First come named moves, each a turn or a mirror, each shown by rows before and after it. For each pair of rows after them, which moves, in which order, take the first row to the second? The first pair is done for you.
tave:
[-11  29  11 -21  24 -17  -5  36   6  -8   4   7  24  -8 -25  -3  22   4
  -4]  ->  [  3   8  -5 -51  -1  -3  13  18  -4  -3 -14  17  -4 -22   2  20 -10 -25
  -1]
[ 25 -40  -2   0 -18  22  22 -17 -22  10  -7  25 -11  -1  34 -20 -23 -27
  10]  ->  [ 11 -12  23  43  19   6  -3  10 -10   0  27   7  27  23  -6 -49  23  13
   3]
[ -8   2  28  38   7  -4  11  -9   6   1   2  -3 -17   7  -8 -30  25  10
 -26]  ->  [  1 -14  15  15 -15   5  25 -25  -1   6 -15   5 -38  -9  15 -11  -4 -15
 -18]
Reku:
[-39   3 -30 -30  40 -20 -18 -11  -6 -19   0  -8  22   2   5 -17  -1   9
  -5]  ->  [-39   2 -30 -34  36 -19 -18 -11  -9 -19  -1  -8  22  -1   7 -14  -4   7
  -3]
[-11  36  28  -1  13 -15 -11  23  10 -19  26  -3  23  -6 -23  10  21  12
  -2]  ->  [-22  26  18  29  25 -11 -11  11  10 -11  22  -8  18  14 -14  -7  26  20
  -1]
[-12 -32 -31   1   0  13  10 -17 -20  14 -33   9 -23   6  36  17 -41 -26
  18]  ->  [  3 -15 -15 -39 -20   3   4  -3 -20   9 -22  13 -11 -21  23  38 -40 -31
  15]
[-41  -9 -36 -23   3  58 -27   5 -11 -17 -12 -25 -29  -1 -14 -33   3   2
  32]  ->  [-37  -6 -33 -44  -6  56 -26   6 -12 -16 -12 -24 -29 -10 -18 -22   0  -2
  33]
kopub:
[-17   6 -14 -31  -4  12   6  -2 -12   1 -13   5   4 -13  13  33 -23 -17
   7]  ->  [-16   1 -17 -25  -7  15  11  -5 -11   4 -18   9  -2 -11  19  29 -25 -18
   7]
[-32   1   4  -7  17   4   4  -2 -13 -13   7 -14  16   7   9   0  -4  -8
   5]  ->  [-33  -5   1   2  18   6   9  -9 -11 -11   1 -12  11   8  16  -6 -10 -12
   6]
[-13  -4  -4  18  13   5  -8  -1   6   4  -4  -5   1  14   0  -6   4   8
  -4]  ->  [-12   5   3   9  17   5 -13   2   9  -2   2  -7   9   8  -8   3   8  11
  -5]
[ 16 -13 -25 -27 -30  21  31 -48 -15  -3 -37   3 -49 -27  45  31 -49 -33
  18]  ->  [ 11  36   3 -75 -15   6   0  -6 -12 -26   0  -6   4 -56   4  69 -27 -20
  19]
laveg:
[ -5  36  20 -49  -5 -22 -22  29   0 -11  26   3  36 -25 -35  27  11   2
   3]  ->  [-44  15 -21 -43  34   0 -22   7 -20 -20  -1 -11  38  -6  -3  33 -14  -5
  19]
[-18 -39  19  54  15 -14 -10 -34  16  -8  -8  18 -18  42  14 -48  53  20
 -14]  ->  [  9 -14  45  36  -9 -30 -14 -13  30 -10  18  22  -8  23 -16 -40  71  25
 -21]
[  6  32  35  -7  15 -14  -8  42  11  -6  36   4  32  -6 -39  -1  38  24
  -3]  ->  [-31  26   6 -24  52  -1 -17  28 -11 -16  20  -9  48   4 -18  18  17  15
  12]
Now pairs of rows:
Each pair is 2 to 3 moves apart.
[-20   1 -21  27   8  45  11 -58  -9 -18 -26   7 -15  14  32  18 -25 -20
  24]  ->  [ 24   2   4  19 -37  34  24 -52   2  -7 -18  26 -38  -7  18  14 -17 -29
  12] -> laveg Reku
[ -4 -18   3  37  18   8   8  -1  19  13 -17  -8  10   3   6 -41 -15  10
  24]  ->  [-22   7   6  10  37   2  -9  19  14  -1  -3 -14  36  -5  -7 -20  -9  13
  27] -> kopub laveg
[ 34 -34  23  33   5  51  14 -18  27 -12  -2  -1 -27   6 -10 -30  24  36
  -5]  ->  [ 32   5  41 -27   4  41  -5  14  22 -27  21  -1   7 -30 -36  15  28  35
  -5] -> tave kopub
[ 17  12   1 -46  -7 -29  13  40  10   0  -3  -6  21 -20  -2  20 -17  16
  -3]  ->  [-19  -6 -28 -27  28 -11  15  18  -5  -1 -22 -17  23   3  27  11 -33  17
   9] -> laveg Reku laveg
[ 10 -41 -29  47 -17   8  30 -24   1  11 -35  16 -19  25  19 -25 -13  -2
  -9]  ->  [  1   0  -4  62  14 -10   2  10  13  -2   1   5  21  36 -22 -38  32  34
 -15] -> Reku tave
[-20   8   1  20  38   8 -12   4   1 -10  -1  -8  23  14   1 -10  14  12
   6]  ->  [-11  22  13   4  27   1 -16  19   2 -12   7  -7  34   0 -10   1  14  13
   7] -> tave Reku tave
[ 21   4  14 -43   5 -35 -41  18 -31  13  10  12  23 -32 -20 -33  30  22
 -15]  ->  [  7 -21  -4  10  30 -25 -34   1 -33  21  -3   5  12   1  -4 -69  33  32
 -16] -> Reku Reku
